In the rows, zero is written as 128.
Each named turn below is shown by a few rows before and after it. Which turns, in which order, take the first row of each later pair to the second? The first pair is answered.
turn z485:
[154 118 113  89  88 113 113 169 162 128 124 135 156 124 125 122 146]  ->  [155  96  94 113 139 139 102 157 110 115 116 134 152 131 114 117 179]
[123 117 117 139 151 151 132 103  93 156 127 130 126 118 126 118 143]  ->  [124 140 134 111 100 129 140 116 140 168 139 131 129 109 134 123 108]
[126 123 124 120 124 117 137 124 126 132 120 139 129 128 127 108 100]  ->  [125 117 123 126 135 116 138 126 127 122 117 141 128 133 124 101 114]
[121 121 128 132  93 131 136 164 154 115 141 121 151 147 171 152 135]  ->  [121 103 120 150 131 148 129 158 117 105 135 118 147 154 161 147 162]
turn z619:
[146 156  94 111  97 108 127 115 141 170 107 143 138 114 134  84  95]  ->  [147 146  96 119 113 101 127 111 143 160 104 152 138 113 130  69 114]
[118 115 102 135 154 158 108 115  71 116 119 125 127 124 129 139 148]  ->  [117 132 103 121 124 165 107 119  72 129 125 114 124 122 136 162 123]
[141 127 157 154 144 170  98 154 113 134 112  87 145 156 136 151 159]  ->  [139 140 163 140 122 173 100 154 122 146 117  82 145 152 141 162 138]
turn z226:
[134 156 163 144 127 146 147 128 130 140 135 128 140 138 155 170  76]  ->  [130 152 171 149 136 118 154 142 164 117 133 139 150 149 156 149 101]
[128 105 128 152 161 169 144 153  67 128 124  98 101 195 131 132 147]  ->  [138 124 147  94  87 138 157 130 126 189 132 120  87 138 124 115  60]
[132 139 139 133 114 151 136 136 123 122 133 108 130 138 136 150 138]  ->  [134 142 145 118  97 141 140 134 140 131 137 117 128 131 132 140 124]
[145  92 162  95 112  65 121  75 179 118 141 164  92 136 127  91 121]  ->  [140  76 138 145 174 118 101  82  94  85 131 133  94 175 130 123 180]
Now pairs of rows:
Between the rows of a pair lie 2 to 3 turns.
[145 117 155 106 122  94 133 113 170 152 120 144 108  87 117  76 114]  ->  [142 101 127 134 168 153 109  97  77 152 113 119  96  99 109 101 130] -> z485 z226 z619
[129 124 104 125 154 167 122 120 111 125 120 113 120 136 146 126 127]  ->  [133 126 120 104 132 130 135 116 160 137 121 135 120 116 141  94 108] -> z226 z619
[129 115 130 118 161 145 124 116  53 138 126 139  96  99 118 129 119]  ->  [120 121 147 132 158  95 144 166 131  79 134 143 133 144 136 122 171] -> z485 z226
[128 160 109 141 109 176 113 132  96 149 137  79 138 152 151 202 109]  ->  [128 165 115 131  95 169 114 131 107 160 138  84 136 142 149 199  92] -> z226 z226 z226
[129 113 126 151 170 122 129 133 129  97 124 135 131 141 123  98 175]  ->  [132 157 137 101  84 139 127 126 143 150 140 114 123 114 135 143  85] -> z619 z485 z619
[103 133 151 141 126 147 110 144 140 142 137  83 143 164 154 179  80]  ->  [105 117 165 146 145  88 127 149 198 116 132 125 153 163 144 119 116] -> z226 z619 z619
[150 106 121 127 154 102 128 110 140 115 126 155 126 111 106  76 142]  ->  [155 115 116 113 135 123 120  92 124 146 129 150 106  88 104  92 106] -> z226 z226
[128 119 155 125 134  80 136 154 183  87 136 151 171 111 133 124 138]  ->  [136 104 151 111 137  84 131 123 166 115 131 168 155  80 116 100 115] -> z485 z226 z485
[109  83  93 179 177 153 128 106  81 111 124 114 105 134 120 151 176]  ->  [118 109 128 114  93  75 155 104 197 153 138 160 102  81 114 109 106] -> z619 z226 z619
[138  94  98 175 174 121 142 185 146  71 159 108 143 201 134 126 186]  ->  [150 137  98 110  75 172 121 146 111 181 167  84 104 135 131 179  40] -> z619 z226
[131 100  98 129 207 110 142  92  94 106 125 153 122 109 116  74 184]  ->  [139 109 101  96 174 120 136  69  91 156 129 162 102  71 107  75 126] -> z226 z226 z485
[138 113  98 141 150 192  89 135  81 142 128  85  92 158 147 142 111]  ->  [129 122 105 153 152 175  97 160 107 113 128  78 113 189 161 153 139] -> z485 z226 z485
[137 108 121 143 146 157 113 113  93 144 125 108 115 128 118 127 108]  ->  [132 115 136 153 143 118 130 149 152  97 130 114 145 159 134 120 147] -> z485 z226
[125 141 125 107 101 138 107 103 109 165 109 123 119  86 111 145 100]  ->  [119 151 129 108  81 137 110 130 125 150 116 107 129 110 127 171 101] -> z226 z226 z485
[127 111 142 108 106 109 133 123 155 142 137 148 126  95 123 116 111]  ->  [128 114 139 105  99 123 129 118 137 152 139 137 121  93 125 129  99] -> z485 z226 z485
[146 131 162 117 109  68 165 125 191 145 122 152 138 111 110  87 110]  ->  [149 139 146 105  99 135 138  96 114 193 124 122 116  92 105 132  63] -> z226 z226 z619
[128  97 146 154 131 147 144 104  85 120 100 155 109 108 115  88 121]  ->  [125 107 163 145 106 111 159 125 140 111 106 166 121 107 122  72 123] -> z485 z485
[119 140 147 112  80 157 160 154 133 131 141  85 111 109 161 215 110]  ->  [115 124 162 121 103  95 179 171 198  88 137 121 133 122 159 161 160] -> z226 z619
[129 152 132 106  79 101 133 168 174 104 139 142 145 141 140 120 110]  ->  [125 148 108 126 111 169 107 157  84 107 138 103 132 155 142 165 120] -> z619 z226 z619
[121 127 114 184 168 152 119 150  75 102 100  90 124 150 125 152 172]  ->  [125 134 147 152 126  65 149 164 195 101 108 137 139 127 124  97 162] -> z226 z226
[130 140 157 117 104 110 135  85 118 161 137 173 108 107 133  96 149]  ->  [129 140 158 117 106 101 136  89 125 155 138 175 113 112 135  92 157] -> z226 z226 z226
[127 163 160 112 108 100 152 122 172  98 150 138 114 140 157 113  95]  ->  [134 138 133 120 141 151 126  83  80 133 142 124  83 119 136 122  78] -> z485 z226
[120 129 116 137 133 175 129 135  89 117 124  99 122 145 151 169 128]  ->  [114 144 135 133 110 140 148 159 150  96 133 107 139 154 162 162 134] -> z485 z226
[127 139 161  86  99  67 153 140 211 126 125 166 142 129 128  79 137]  ->  [130 167 146  65  55 134 129 122 147 178 131 121 119 111 134 149  66] -> z226 z619 z226
[140 124 132 125 121 116 138 128 156 135 142 179 135 132 108  88 147]  ->  [137 122 132 134 130 120 136 133 153 127 138 176 136 140 104  92 158] -> z226 z226 z226
[124 143 133 112  99  96 145 131 165 147 128 142 112 110 114 122 125]  ->  [127 144 129 109  98 105 140 122 150 160 130 138 105 102 115 128 111] -> z485 z226 z485
[126 152 125 114  93 137 130 127 133 145 131 103 128 141 144 161 102]  ->  [121 139 120 139 121 142 129 134 117 118 130  99 138 167 145 165 139] -> z226 z226
[123 136 163 100 121  74 120 135 164 139 137 158 137  86  98  77 119]  ->  [115 172 149  98  86 140 104 152 113 153 146  95 138 111 126 170  84] -> z226 z619 z485
[134 117 112 135 176 128 112 118 117 103 128 133 125 152  98  92 133]  ->  [134 142 128 106 123 101 124 130 174 115 139 137 132 142 108  98  97] -> z485 z485
[111 129 129 109 129 175 118 150 110 101 126 105 147 168 158 181 154]  ->  [114 131 127 107 120 177 117 145 104 109 124 103 144 161 159 184 142] -> z226 z226 z226
[126 138 154 105  90 101 129 152 166 121 152 126 128 143 135 170 106]  ->  [132 121 129 113 122 152 106 117  80 147 142 113 102 124 121 177  97] -> z485 z226
[124 143 150 116  89 140 125 167 161 105 140 109 154 156 173 151 148]  ->  [130 143 138  97  78 171 110 133 111 157 138 109 124 115 158 157 100] -> z485 z226
[151  92 134 117 155  86 138 105 149 147 118 191 121 108  96  48 130]  ->  [155 112 134  88 109 103 132  96 141 181 125 176 113  88  99  79  72] -> z485 z485
[140 140 117 131 150 132 125 110  88 107 132 141 113 108 104 100 130]  ->  [140 160 120 119 114 145 122 111  88 129 139 128 114 101 112 126  99] -> z619 z619 z619
[120 130 127 141 133  91 144 148 164  99 143 148 149 152 138 109 155]  ->  [119 160 130 116  83 127 133 143 148 138 152 120 138 141 152 162  93] -> z226 z485
[ 88 109 101 114 136 171 140 107  98 138 128 139  90 101 130 147 103]  ->  [ 89  98 114 117 147 115 156 123 159 109 126 172 106 106 126 102 136] -> z226 z619
[141  94 132  93  99  87 147  77 163 159 124 167  88  87 104  53 103]  ->  [127  77  97 166 179 159 123  99  62  95 116 114 102 162 118 109 193] -> z226 z619
[128 137 122 148 120 108 138 164 150 106 131 113 146 159 134 132 148]  ->  [125 147 115 142 109 134 129 159 129 119 136  94 139 157 139 160 131] -> z226 z485 z226
[135 144 137  80  72 140 119  85 126 190 128 120 105  74 124 128  49]  ->  [135  93 140 128 162  74 139 107 169 110 110 170 132 102 107  37 160] -> z619 z485
[127 163 111  93  50 202  99 162  82 168 121  76 111 144 133 180  41]  ->  [115 131 103 167 144 181 109 206  85  61 109  75 147 221 144 161 179] -> z226 z226
[140 110  97 150 160 155  96 102  58 135  97 123 112 142 120 120 148]  ->  [142 106 102 155 172 130 105 103  79 124  94 140 117 142 114  94 163] -> z226 z485 z226
[176 164 118  96 102 154 127 116  86 165 132 169 126 120  73 140  88]  ->  [171 183 123  97  77 153 133 143 105 152 141 150 140 141  91 172  88] -> z226 z226 z485
